Rotation paths and how fast each direction turns (degrees each step)
Each turn is a multiple of 5 degrees from 10 to 175, or 0.
Each row of a path follows its step; steps can be skipped.
path 1
step 4: [-26  -8 -51  -4 -52  30 -41   9  30  28  41 -19  -5  14  28   7  16  24
  10 -60  53  -2  34  42 -29 -25  22 -14  16 -53   4 -20  22   5  -9 -58
 -53  49   1  20  -4 -24 -19   8  16  19  18 -72 -11  -1  14  34 -16 -15
 -35 -24 -20 -13  29 -31   6]
step 7: [ -3  22  78  -1  -3  42  21  -1  -8  47  48   3  14   1  -3  29 -15  24
  19 -41  16 -31  25 -34  17 -42   3 -12  -6 -26  37  11  42 -17  -7 -39
 -43  25   1  29  42   0  45 -36  49  11   9 -19  -3 -31   1 -20 -50 -44
  17 -35  20  56   8 -30 -26]
step 18: [-14  26  76   6 -29  31  48  30   0  10  12   7 -17  17   7 -13   6   9
 -16 -46  22  36  52  17   5  -6  44   3  21 -10  59  -1  18 -33 -21  -6
   4  22 -31  52  16  59  18 -37  33 -11  37 -40 -18 -27 -12 -30 -11   6
 -18 -32  54  16 -52 -25  19]
step 20: [-21 -19 -15 -13 -73  30 -29 -27 -40  24  17 -16 -31  29  40  -2  15 -16
  30 -71  -9  39 -10  26 -38  43   4 -24 -14   5  15  21  -3 -26   4 -16
 -20   0  -8  16  13   9  15 -36  15  23  22 -51  27  -6   6 -11  24 -29
 -23 -40 -59 -23  86  -7  10]
step 23: [-19   4 -16 -25   1  56  -1 -10 -25  39   7  -6 -26 -13  -8  60  -4 -30
   2 -24  -5   7  14  45  45 -47  34   9  12 -42  -7   2  29  -3 -24 -44
 -18  12   5  20  41 -32  50 -40  -9  17  26 -76 -21   5  -1  11 -34 -35
   1 -54  29  42  29  32  39]
step 24: [-45 -20  44 -47 -38  -2 -29 -18  12 -16  29 -30  17 -12  41 -46   1  34
  -3 -29  57 -36   7 -47  39  32  37   5  13 -10  14 -45 -12  -7  15 -19
 -61  -2  41  36 -22  -1 -14 -31  15  14  -3 -57  -8  22  42 -10 -20  35
  12 -24  25 -15  12  -6 -51]
step 25: [-15  21  -9  13  17   8  10  -6  -3  -2   5  12  15  25  -7 -12  48 -37
  27 -39   5 -12   7 -19  -4  55  25 -34  -2  -9  52 -21  13  -8 -36 -40
  51 -13 -46 -45  24  -3  -8  -8 -13   5 -68 -88 -30  -6  -6   6  37 -26
 -72 -33   7  -5  24 -39 -10]
Directions:
[ 13  12   0  12  11  -9   3  15   0   4 -10  -1  -1 -11  -2  11  -7  -4
   2  -6  -1   0  -6   4 -10  -6   2   6  -3  -4  -6   0   8   3   4  -5
  -4   8  -5  -3  10 -11   1  -7   3  11   2  -6 -17   4   4  -7  14  -5
   8  -8  13  14   1 -11  -9] -> 155
[-11   8 -10   5   1   9   0 -14  -5   1  -2  14  -2 -16   1   7   4   7
  -1  10  18  -5   6   5   0  -6  -5   3   2  -1   3   7  11  -6   2   1
  -8   4 -18   2   9  -6  -3  12   9   6  11   5   1  -6  -2   0  -9  -8
  -8   6  -5   8 -15  -1   5] -> 95
[-17  16   4  -8   4  -1  -6  -7   6  -8  -8  -6  -5   1   0   1  14 -14
   0  -9  -6  11  -5  -3  -8   2   1  13  -8 -13   6 -10   0  12  -3   8
   3  -4   1  -3   8  -4  10   7  -3  -2  -9   6  -9  -3 -15  -3  -5  -3
  10  11  -7   6  -5   0   6] -> 110
[ -5   0  -8 -12 -10   4  -6  10  -1  13  -7  -7   1  -3   2  -2   2   0
   2   9   4   7  17   3  11   0  10  -9  -2  -5   7   1   5  -7  -6   1
 -14 -10   4   4  -1   7   4   3   8  10 -18   6 -13   6   1   4  15  14
   5  -6   5   8 -10   6   5] -> 70
[ -5  -5   1  -3   1 -13   1  -6   3   6  -9 -13  -9   6   9  -1  -5   9
  -4 -12  18   4   5   4  -7  -6  -7  10  -3   8  -1  -8  -1   7   5   8
  -5  -6  -1  18  -9 -15  -2   9  -8   1   1   1   8  14   8   4  11   0
   1  -3  -9  -9 -10  -8  -8] -> 160
[ -6  11  -4  -7 -13   0   9   9   2   4   6   0  -7   0  -3  -8   2  -2
   0   0 -10  -5  -9  -8  13   5  -1   8  -3  -1  -4   3  -6   2   4   5
   1   5   6 -10   3  -4 -14  18  -3  14  22  -3  -6  12   0  -5  -5   9
   4 -10   6  -9 -16   2  -2] -> 140
path 2
step 0: [ 64 -18   6  75 -27  30   9 -26  -8   7   9   8  34  10  20  -1  -3  20
 -46  38 -29 -30 -20  -2 -14 -15  25  15  18  39  10 -68  23 -19 -27  12
  -5   4 -59 -51 -30  29 -27 -24  19  29  38 -11 -11  43  -8 -19   7  -4
  -9   1  57 -28 -30   2 -44]
step 1: [-58  14  50  -1  13 -34  18  42 -31  26  19 -27 -34  30 -12   4 -25 -25
   1 -13 -49  33 -13  15  19  36 -23 -33   5   4 -43  18 -33 -21  -3  18
  11 -24  86   9  11  20  25  23 -21   5  -3  16  47  -8   5  15  16  26
  -5  43 -53  15 -13 -33 -65]
step 4: [ 24  25  11   1  15   2 -13  23  30 -26 -45  -2  53   9   3 -16  -2  38
  40  -4 -55  11 -21  23  52  35   4 -16  46  38  29  30 -16 -14 -28  58
  38 -20  30   3   8  -1 -23  40   9  14 -23 -27   3  -6  33  56  11  38
 -28  -9  26 -31 -48 -21 -59]
step 10: [-36 -21  -6 -29  -8 -66 -15  -2  -2  -4  27  -3  -7 -18  27   8 -26  25
  24  31  43  18  11   9 -50  21 -31 -11  14 -21   7 -14  24  23  -1  58
   7  22  -9  64  -5  25  58  39  12  22  -2  10 -17  -3  10  29 -10 -40
 -25  34 -29  77  -9  48 -51]
step 14: [-24   5 -55  33  23 -23  40 -62   0   4  32 -31 -33  42 -22   2   3 -15
  22 -46 -13   2 -28 -16  -2  50 -32  66  28 -50 -55 -39  -2 -11  22   0
  -7  22 -13 -16   4 -14  30 -15  -6  -5   9   8  -9 -64 -36  45  18 -33
  18  -4   4  -6  -7  44  12]
step 17: [ -5  46 -18  19   1   2   7  23 -50  45  12 -38  32   7 -43 -11 -18 -24
   5 -46  10 -27 -37  -4  -2  23  -4  -3  62   1 -48  12 -28 -25  19 -44
   7 -20  -9   0  39  51  51  69 -13  -8   9 -14 -45  24 -16  57 -28 -18
 -24   3 -22  33  25  -9  -8]
step 24: [-35  11  28 -23  28  31 -27  47 -19  21  19 -28 -32 -15 -31 -35 -39  39
  22  -7   4 -44   5  29 -20 -54  29 -19   8  20 -46  33  42  37   4 -32
   7  -4   9  43 -25   3   3  -8 -51   9  12 -15  -3  46  14  18   7  11
  82  35   8 -49  13 -27  -7]
Directions:
[  5   1 -10  10 -17  -1   8  -6   9  11  -2   4  -5   9   0  -1  -4  -3
 -10  12   9   0   8   3   0   8  -9  -1  -1  -8  -2   0 -13   3   7   1
   6   3  -9  -4  -6  -1  -4  -4  -8  -7   4  -3  12  -4  -3  -1  19 -10
   6   6 -15   5 -19  -3   7] -> 160
[ -1 -10 -14  -2  14   3   2  -9   0  -6   7  -7   5   2   6  -9  11 -11
  12  16  -4  -7  -3  -1   2 -13  13 -12   3  -3   7   2   2 -10   2  13
  -3   8  -4  -5  -2  -2  17   2  -4   3  -6   7   4  -1 -11  12   1   2
 -12   4 -12  -3 -10  -3   2] -> 170
[ -1   5   1   0   1  -8  -2   8   0 -10  -9   9  -5  -2 -24  -6   4  -3
   6   9   4   7  -2   9   6  -9  -5  -3   2   0   2  -4  -2 -12   4  15
  13  -9  -2  17  -6  -6   9   0  -6  -8  -2  -8   0  -6   9 -19 -11  -6
   0   5  -1  -8  -3  -2  -8] -> 130
[-15  -7  -6   4  -1   7  13  -7   3  -7  -1   4  -8   1  -5 -12   0   2
  11  -9 -13  -6   7   2   4   3   9   2  10   7  -9  11 -11   3   0 -14
  -2  -3  -3  15   3 -14  -6   0  -1   3  -8  -9  -3  -9   6   8  13   2
   3 -11  -2 -12  -2   2  -9] -> 145
[  8  10  -2   4 -17  -5  -4  -2   0   1   3  -4 -26   4   6   9   3 -15
   1  -1  -5  16 -10   1  -7  -5   6   0   9   4 -12   1  -5   6  -5  -4
  -6  -7  -6   2   1   4  17   9   7  -2  -2  -8  11   3   5   7  -8  13
  -8   1  -6  -1   5   0   2] -> 90
[ -8   2 -19  -4  -1   6   0  29   5   5  -6   2  -6  -1  -2  -7  -8  -5
  -8  -7   1   6  -7 -16  11   7   3  -3  -1  14   1  -6  12   6   1  -2
  -5  11 -11  -1  -2   0   8   4   0   7 -13   5  -2  -7  -9  -8   1  -4
   5   3  -5   3  -2   5  -2] -> 95
path 3
step 3: [ -9   1   0 -43 -31 -10  23 -32 -22 -28  30  29 -20 -42  19 -18  -7   6
  -1 -58 -25  18 -15 -26   1 -15 -18  48 -35 -30  22 -75  43  14 -39  -9
 -35  14  -1 -11  45 -10  24   0  19   6   7  23  -4  14  63  38  -8 -50
 -21 -21 -34  -8 -37 -10  31]
step 5: [ 23 -44  -5 -24  -2  10   1 -19  26 -41  75   3 -25  18  24  34  -8 -39
 -30  23  18 -14  15   1 -34 -34  87  19  19 -32 -10  53   1  45  31  -2
 -15  16   7 -14  13  39 -13   0 -29  -2  -4  -3  25  13  13 -31 -15 -23
  64   7 -29  14 -30 -15  23]
step 10: [-24  17 -25 -13   5  31  11 -12   2 -17  33 -43  25  20 -26  -2  -6   9
  56 -33 -37  21 -12  14  15  81  16   1  19  48  28 -22 -20  35   2  40
 -34 -34  16  -4 -24  39  43   5 -21  23  32   6 -42  53 -17  -1  11  -3
  14  44 -33  -2  16  54   8]
step 12: [ 26   2   8 -12  40 -33   6 -25  -2  86  -8   2 -29 -35  -6  22   3  14
 -28  -5  34   1  21  15   2 -36   3 -62  39  -8  -8 -63  36  30  -1  18
 -11   3  29   4 -31  51 -50  33  36   8   0  24 -14  68 -19  10   0   2
  20  25 -10  -9  36 -21 -16]
step 14: [-12   9  10 -58 -12 -15  19  66 -34  16  19 -35 -11   2 -14 -33 -33 -65
  -9  -9   7 -20   9  26  22   3 -65 -20  -9 -53 -49  10  20   2  18 -30
  44  -8   1  -9  -7  18   6 -33   4  24 -12 -73  17   5  17 -43  16 -36
 -10  -3  21   4  43  -4 -18]
step 20: [-28   3  -7   7   5 -10  18  -7   6  23  53 -36 -24 -49  42  39 -26 -18
 -70 -37  11  14 -19  21 -11  17  46  44  23  13  13 -55 -25  42  12  45
   0  -3  -9 -29  -8  10  46  -2  26  27 -32   7 -14   3  27  22   7  -2
 -11 -30 -46  44  -8  47  15]
step 30: [-29   8   3 -37 -22 -31  25  -7 -12  38  19 -10   8   8  31  25   8  -9
 -39  13  -9  36  26  29 -46   0  37 -24  34 -59  12   0 -67  22 -23  36
  34   8   5  21 -22  46 -24  -3  -3   5  18 -24  20   8   7  31 -15 -63
 -40  24 -51 -10  21 -47  30]
Directions:
[ -4   3   6  -3   9   7   8   9  -3 -10  -6  -5   7  -7  -7   5 -13   8
  -4   7   1  -4   3   8   4   1   0   6   9 -11   3  10  -5  -3   7   4
   2  -3 -10  -2 -15 -10  22   4   9  -4   0 -10 -19   4  -3   7 -13 -10
  10  -9   0   1  -3   2  -2] -> 115
[  8   0  -3  -4  -3   9  -7  20 -11   2  -6  -3  -9   7  -6 -16   8  -4
   2   3  13  -2   2 -11  -2  -6   0  18   3  -4   9 -12  -8 -12  -8  -1
  -1   5 -10  -4   4 -15  -9  -2  -2 -15   8  -8  -1  -1  -5   8   5   3
  -2  -1  -4   1   2   7   9] -> 145
[  2   8   7 -22  -8  -2 -13 -12   8  -5 -18   0   3  -7  10  -1   5   0
   5  -2  -2  -8   3  -7   6   4   4 -10   0  -4   0  -8  -1 -13 -15   5
  -3  -5  -6   2   1   6   0  11   7   7  -5  -3 -11  -4 -10   8  -3   2
   2  12  -7  -6  -6 -16   7] -> 120
[  3  10  10  -8 -12 -11   7  -5   2   4  10   1  -6   3  -6  -5   2   1
   2   0  -4   1   6   8   4   8  -8   4 -10  -1   2   2 -11   1   8   2
   0  15 -13  -2 -13  -5 -16  -7   4 -15  -8  10  -9   0  12  -1  -9  11
   9  14   6  -4  -6  -6  -9] -> 100
[  0   9   4  13  -2   9   2   0   2  -6   0  -1   1 -10   2  -7  -8  -4
  14  15  -9   0 -16 -10   7  -1  -5 -13   6 -22  -8  -8   2  -3  11  -7
   4   4   1  -1   0  -1  -5   2   1  -1   0   7   7 -17   5   7 -12   6
  -9   4  -4  -2  -2  13   7] -> 145
[ -1  -3  17   6  13  -5  11   5   0  -6  10   5   5  -6  12  -1   9   5
   0  -3  10 -10   0 -12  -5  10  -4   5   2  -7  -3  -8   0  -7  -3  -2
 -19   7  13  -6 -13   9   3 -11   6   4  12   7  -8   0  -3   2  16  -1
   0   7   7   4 -10   2   0] -> 45
